0: [152  69 136 101  99  85 100 129 173  56 200  96  94  99 170 195 125  48 123  75  85 131 185 152 179 112 164  84  32 172 143 169]
1: [101 120 148 135 141 192 132 119 145 141  99 127 146 142 101 133 123 144 108 150 168  93 121 110 113 101  98 132 153  91  98 120]
2: [109  96 118 112 137 109 157 132 143  81 143  99 112 125 121 123 128 110 184 117 108 111 165 122  98 157 172 114  84 162 147 112]
3: [125  96 138 135 131 118 119 128 163  78 177 111 162 124 174 123 115 130 104 113 136 105 105 168 115 109 169 114  61 153 145 148]
4: [102  86 163  94  91  65 118 128 139  82 126  59 168  66 165 187 135 101 116 115  93 123 108  97 163  92 143 123  97 101 132 161]
5: [127 128 167 133 144 146 100 146 148 108 123 136 151 158 145  78 127 134 125 118 143 125  87 156 120 116 120 136 113 124 117 134]
6: [129 122 135 118 110 136 105 128 105 169  94 159 115  78 145 155  83 142  89 133 162 140 103 117 117 104 143 125 140 105 120  92]
7: [153 101 204 168 135 154 115  74 147  44 169  94 167 185 122  98 161 121 165 198 107 176 227 138 152  72  84 139 113 141  66 151]
8: [129  69 150 119 104  78 101 130 173  64 196 103  90 103 177 196 132  44 129  68  74 135 176 160 183 113 155  82  40 167 141 174]
9: [ 79 146 196 163 163 132  73  84 104  93 123  80 217 107  83 118 149 167 135 148 112 208  45 166 197 112 118 132 217  87  66 163]
10: [200 109 146 114 117 110  94 149 132 105 131 159 110 134 145 138 112  57  67  79  98 125 146 191 122 137 144 113 118 130 158 133]
11: [106 113 125 107 130 171 154 115 141 138 124 105 157 133 101 176  82 135 151 132 176 126 147  81 104  92 105 137 150 160 106 105]
12: [ 84 158  67 130 137  81 133 181  49 203  76 186  79 128 164 150 140 120 142 124 154 182  90  61 146 114 111 126 140 110 172 142]
13: [114 124 114 141 147  99 119 107  77 132 102 102 105 111 131 111 151 146 153 136  98 137 139 137 136 158 114 125 145 138 164  99]
14: [ 32 150 127 185 160 100 105 131  69 133 107 123 129 132  99 123 161 143 113 152 100 133  71 123 174  87 106 126 170  57 118 138]
15: [103 121 186 150 120 173 115  83 141  94 144 103 214 121 105 150 131 143 126 175 161 123  99 116 135 103  94 141 161  98  62 146]
16: [ 87  68 109  81 130 114 124 131 160 149 116  82 136  56 183 194  89 127 131  64 166 152  81 191 128 104 198 117 128 186 165 158]
17: [165 112 150 105 108 109 127 176  50 118  40 195 169 179 108 136 138 118 109 140 166 107 161  33  48  70  82 163 176 116 133  42]
18: [135 128 174 118 151 121 114 138  59 134  74 151 188 161  88  79 166 159 133 150 172 163 100  99  99  92  50 167 201  95 105  71]
19: [184 123 189 129 142 130  90 114 170  81 168 116 165 167  91 103 109  92 129 119  98 192 171 188 162 114 117 130 122 153  82 135]
20: [121 109 146 118 121 144  99 123 115 161  97 137 129  82 143 161  80 142  84 138 161 141 100 124 121  88 152 120 143 103 112 106]
21: [ 56  68 111  88  89  47 148 159  86 124  77  76 102  74 186 194 160  70 176 127 137 118 130  57 129 105 139 105 115 113 154 146]
22: [ 73 123 168 163 146 171 128  90 123 115 145  93 219 121 102 149 129 154 138 176 175 129  88 104 132  92  82 136 179 103  67 149]
23: [ 93  98  82 115 154 117 116 119  78 152 119  89 134 119 113 125 131 159 166 130 165 119 134 124 129 130 117 113 150 170 146  90]
24: [124 106  60  82 113 117 159 142  84 184  83 112 144 102 150 171 117 148 136 104 181 105 132 113  91 133 142 134 166 173 171  90]
25: [122 148  43  75 126 137 171 153 145 173 152 103  84 117 105 144 111 121 156  70 110 115 111 123 133 193 184  94 140 156 182 149]
26: [158  58 135  73  95  95 110 125 183  61 204  86  90  97 166 202 127  40 124  82  86 125 193 141 158 116 157  84  28 178 154 168]
27: [ 42 157  98 164 178  71  99 165  52 172 101 169 107 140 106 115 168 155 111 125 124 161   7 121 156 117 130 112 159  83 161 122]
28: [ 78 170  41 108 122 167 208 137 122 230  90 134  99  95 124 141 122 196 148 148 158 115  79  74  95 156 128 158 177 131 161 123]
29: [132 131  90 113 122 112 202 156 145 172 186 124 109 165 103 116 143 114 186 127 115 137 180 116 136 155  95 126 110 173 140 129]
30: [129 142 119 132  97 152 193 124 169 133 116 125 107  73 150 180 128 135 103 159 120  80 117 113 100 160 172 137 119  87 144 146]

[121 109 141 148 103 107 121 128 153  80 128 132 139  74 215 118 147 127  81 114 131  90  49 157 116 146 184 127  76 112 161 180] 3 5 30
[124 128 137 149 117 103 149 161  80 124  74 152 135 132 196 112 194 115 159 162 117 157 109  88 113 107  95 145 134 137 148 142] 13 12 5
[192 179 153 140  76 155 155 120 164 130 120 171 123 114 157 144 122 139 104 178 104 105 144 106 110 135  99 171 118 124 113 133] 30 1 6
[146 100 151 140 148 121  97 145  66 141  76 174 166 155 139  81 156 146 108 150 181 137  95 128  99  90  95 141 152 117 125  68] 18 5 6
[127 124 159 129 124  90 109 121 114 127 144 114  97 117 133 138 145  90 151 116  99 178 175 141 190 128  83 113 140 128 115 167] 13 19 29
[213 111 193 129 121  99  75 141 170  79 136 162 133 146 142 138 119  55  75  78  62 155 136 185 140 114 146 125  80 141 134 126] 10 19 3
[113 107 126  69  89 146 112 139 113 135 115  90 190 122 117 188 115 122 132 131 197 111 139  76 125  73 126 109 158 116  85 142] 11 1 20
[147 151 117 136 171 110 179 134 165  73 120 145  57 133 129  90 126  92 146  79  16 129 143 158  99 210 162 134  89 167 198 125] 2 13 10
[ 76 179 134 177 138  86 109 139  85 151 119 143 108 127 146 108 168 132 137 155  90 169 111 110 180 121  99 136 134  62 113 163] 14 13 27
[ 15 141  92 158 189  67 101 162  42 156  93 171 126 120 115 126 163 157 109 124 149 156   0 126 133 115 146 115 152  73 156 115] 27 14 12
[144 120 162 152 147 141  69 151  75 166 126 174 195 197  86  49 178 128 108 151 168 164  85 160 156 119  83 119 174  70  56  94] 18 5 1
[126 132  53  97 129 119 161 145  84 188  90 121 132 114 126 141 122 163 130  98 172 102 125 119  87 152 136 134 173 164 174  85] 24 23 28
[ 77 161  65 127 143  93 131 186  40 235  71 187  92 127 146 137 157 139 140 132 173 187  74  49 139 109  87 125 163  94 157 134] 12 27 28
[ 22  59 135 141 153  97 119 158 100 124 121 109 162 138 107 110 167 107 132 103 150 122  50 124 144 104 116 111 146 107 119 122] 14 5 23
[124  63 184 134 156 120 108 111 191  28 154  86 155 132 123 161 100  86 111 107  78 110 159 171 127 101 159 113  71 167 134 137] 3 8 0
[ 97 102 124  61 100 152 122 129 119 136 116  86 172 118 122 199 119 118 152 129 191 124 152  68 133  71 122 108 156 123  91 160] 11 1 20
[ 89 109 124 112 129 112 165 134 129  92 120  98 105 114 138 114 146 115 193 124  99 114 130 110 105 160 170 119  97 142 155 121] 2 13 23
[114  77 183 138 134  76  75 108  71 103  90 110 133  95 170 133 150  95 124 124 122 170 112 158 152  76  92 129 160 126 138 132] 13 20 4
[142 160 100 132 107 162 176 136 139 147  96 154 110  95 137 155 129 144  95 156 131  80 101  96  89 156 151 139 134  99 148 121] 30 6 1
[ 96 146  90 110 116 153 172 146 121 167 108 120 142 113 125 178 101 142 160 133 147 133 120  59 108 116 119 140 149 158 137 112] 11 24 28
[133 136  65 107 155 109 159 166 118 168 146 173  26 109 105 150 124  95 104 124  91 120 119 120 100 140 180  95  92 122 205 101] 25 2 30
[106  87 122  62 104 155 115 134 137 130 121  65 174 110 120 204 101 114 139 128 195 112 157  91 130  75 148  96 147 124  82 160] 11 20 1
[123 120 114 118 143 121 172 145 159  99 143 124 104 134 105 126 113 117 174 105 120 101 180 134  83 178 179 118  77 161 140 105] 2 29 25
[165 123 135 153 122  73  95 153  97  87 116 185  84 126 172 179 151  71  76 144  97 119 140 109 120  99 142 109  69  85 154 129] 10 6 3
[ 81 166  74 140 133  80 125 179  26 213  61 189  88 134 161 139 163 128 141 142 162 172  83  50 139 114  99 117 158  83 156 134] 12 27 14
[ 94 185 127 181 139  95 110 136  80 154 101 157 101 132 146  98 167 137 132 157  84 164 104 108 179 124  96 134 149  60 121 148] 14 27 13
[ 94  62 149 104 139 100 118 127 134  61 155  96 127 128 124 117 128  95 163 104 125 120 152 138 103 130 154 112  73 144 142 106] 2 3 5
[140 151  88 119 101 165 186 127 152 145  92 137 102  84 136 166 120 148 107 152 140  68 111  98  87 161 167 137 136 110 146 115] 30 6 28
[ 32  74 157 150 136  51 117  96 119  70 147  69 141  78 133 124 164 129 120 120  91 115  78 152 152 117 154 119 106  98 135 132] 4 3 14
[149 120 108  60 105 140 114 148 124 146 121 114 167 142  96 177 106 102 117 125 179 104 167  83 116  87 117 110 147 134 105 126] 11 1 20
[135 140 176 157 133 132 102 102  71 154  80 180 155 147 108  58 196 152 104 158 128 156  95 131 129 128  54 160 183  79 121  96] 18 5 14
[130 163  96 123 135 137 163 161 145 191 143 170  54 129 148 139 115 152 159 151 137 157 171 126 137 151 155 101  79 137 137 157] 29 25 30
[102 174  85 137 131 150 129 177  67 180  47 175 140 156 161  77 161 157 150 147 177 134  81  74 108 135  99 147 169 116 130 132] 12 28 18
[ 69  74 114  82 173 155 139 134 124 153 141  86 164 148  77 148  58 140 194 107 200 174 137  99 112  68 120 114 160 197 127  97] 11 23 24
[ 56 191  91 191 177 109 118 130  52 162 124 136 132 157  61 114 163 151 122 171  80 143  91  82 175 112  89 125 177  53 129 129] 14 27 13
[ 83  89  81 109 151 111 114 121  80 139 110 100 127 111 131 121 132 148 161 118 154 121 118 131 133 131 132 104 139 172 161  92] 23 13 24
[106  96 124  57  87 136 112 131 116 132 121  84 176 121 129 195 115 109 137 127 181 118 149  75 123  68 128 107 148 118  96 153] 11 20 1
[139  85 170 129 132 116  91 125  69 140  77 153 176 148 139  98 148 147 103 138 190 154  98 134 112  84  88 139 166 125 113  78] 18 5 20
[ 94 108  74 129 166 125 126 115  80 149 112  91 138 132 113 109 134 165 183 133 160 122 133 126 142 139 114 108 164 178 152 103] 23 13 24
[170 119 129 109 125 106 107 133 136 131 160 124  93 141 122 135 118  78 131  95  99 140 189 173 160 135 108 106 125 152 132 151] 10 19 29
[123  90 170 126 136 120 101 140 162  66 132 117 174 116 198 118 116 124 109 113 146 119  69 167 112  84 164 126  73 150 135 151] 3 5 4
[142 130 186 154 138 137  95 106  67 145  70 168 150 152 117  51 192 157 105 153 132 165  89 141 132 122  62 153 192  84 114  91] 18 5 14
[131  72 172 135 112 112  88  69 134  72 154  63 164 128 122 150 129 123 142 152 142  94 209 151 145  97 113 114 103 148  78 128] 7 19 15
[ 90  98  91 134 170 117 123 104  77 164 122 100 133 119  92 102 144 160 160 125 158 122 123 130 132 143 103 108 168 157 153  88] 23 13 24
[156 205  41 118 116 162 170 170  98 179  82 192 108 151 138  84 120 176 142 136 175 104 108  78  57 179 130 161 151 159 154  98] 28 24 12
[123 173  99 129 142 179 154 158 107 169  72 164 109 161  97 101 132 143 138 143 140 108 137  82  97 150 104 136 164 113 132  99] 1 28 13
[ 40  54 151 146 153 102 119 143 113 110 146 102 200 163 102  92 171  99 142 105 166 101  68 155 142 107 107 108 134 118 111 128] 5 22 23
[128 120 168 126 141 120 116 133  70 128  70 146 188 157  97  92 145 156 126 145 168 154 105  90 100  95  68 162 187 106 116  71] 18 17 1
[ 97 142 210 184 145 111  76  71 119  90 150  72 217 117 108 131 124 149 123 132  95 204  77 200 220 124 126 119 190  76  78 179] 9 15 22
[159 125 127 107 147 146 117 149 134 177 163 176 116 176  71  53 140 115 116 100 144 153 126 180 140 150  96 122 142 131 107  99] 5 29 19
[ 74  94 146 147 147 141 132 118 183  95 157  99 112 106 153 157 130 124 131 133 121 125 133 159 163 116 168 107  77 109 122 187] 3 2 4
[159 135 115 108 117 137 173 145 167 161 191 145  93 172 100  93 152 109 157 134  93 143 177 132 133 127  90 139 102 165 120 120] 29 2 19
[ 90 170 125 183 134  92 112 136  82 157 129 150 105 129 138 101 165 136 121 163  96 166 121 109 181 116  95 133 133  60 114 153] 14 13 27
[133 144  75 138 119 166 180 144 132 134 102 166 117 104 125 144 146 130  87 146 121  59  86  89  74 158 158 129 134 102 166 107] 30 6 1
[ 87 116 130 114 134  79 162 138 123 129  89  95 112  68 160 111 164 129 156 110  76 166  69 135 143 152 149 139 137 147 196 154] 13 2 4
[ 95 161 102 139 113 160 188 127 136 159 103 120 124  86 129 163 150 161 124 163 133  80  90  86 111 163 141 142 149  81 142 147] 30 28 1
[131 103 134  65  88 136 109 137 119 137 132  86 177 139 114 183 115 118 142 124 194 120 167  89 128  74 121 112 146 128  79 134] 11 1 20
[191 147 138 122 146 196 126  97 161  99 121 142 137 199  56 133  81 139 136 139 120 103 243  99  88 133  87 141 134 179 102  70] 11 1 19
[109 159 219 170 148 142  75  67 132  71 117  59 224 115 117 116 136 159 149 161  98 215  79 185 221 102 121 138 213  79  45 184] 9 15 22
[145 122  60  84 110 122 162 137 106 171  94 115 141  97 130 179 103 156 119 102 169  90 137 107  83 152 145 138 151 172 174  90] 24 23 11
[162 170  90 141 168 159 136 168 129 131 139 200 130 189 101  70 110 153 124  84 148  95  83 148  81 180 153 128 111 161 147  90] 5 25 2
[126 115 144 116 117  78 115 123 108 127 151 110  92 119 141 132 147  81 161 114  94 184 176 139 187 117  82 119 135 143 123 164] 13 29 19
[136 116  65  95 113 120 159 136  88 175  80 121 139  97 139 166 119 158 117 107 171  96 126 111  84 143 149 132 163 158 173  86] 24 23 6
[ 78 145  72 129 133  81 118 178  34 202  66 182  94 126 169 139 157 119 143 135 173 178  76  61 135 103 109 119 147  98 154 134] 12 27 6
[183 117 116  90 100  85 114 161 145  81 152 144 109 122 151 164 102  58 110  63  99 114 149 145  99 147 184 122  71 172 150 115] 10 2 0
[ 93 108 132 110 109 127 137 133 137 127 142 125  87 130 122  96 147 116 164 115 125 131 146 120 130 158 155 111 106  95 114 129] 2 13 5
[ 67 167 137 172 134  86 108 128  87 136 118 135 102 108 155 130 163 131 143 148  88 171 108 109 182 111 113 137 142  60 108 171] 14 13 27
[ 68 137 136 161 149 182 141 112 127 163  90 132 154 135  90 115 138 169 105 146 147  97  74 119 121 110  95 145 194  83 104 125] 1 22 14
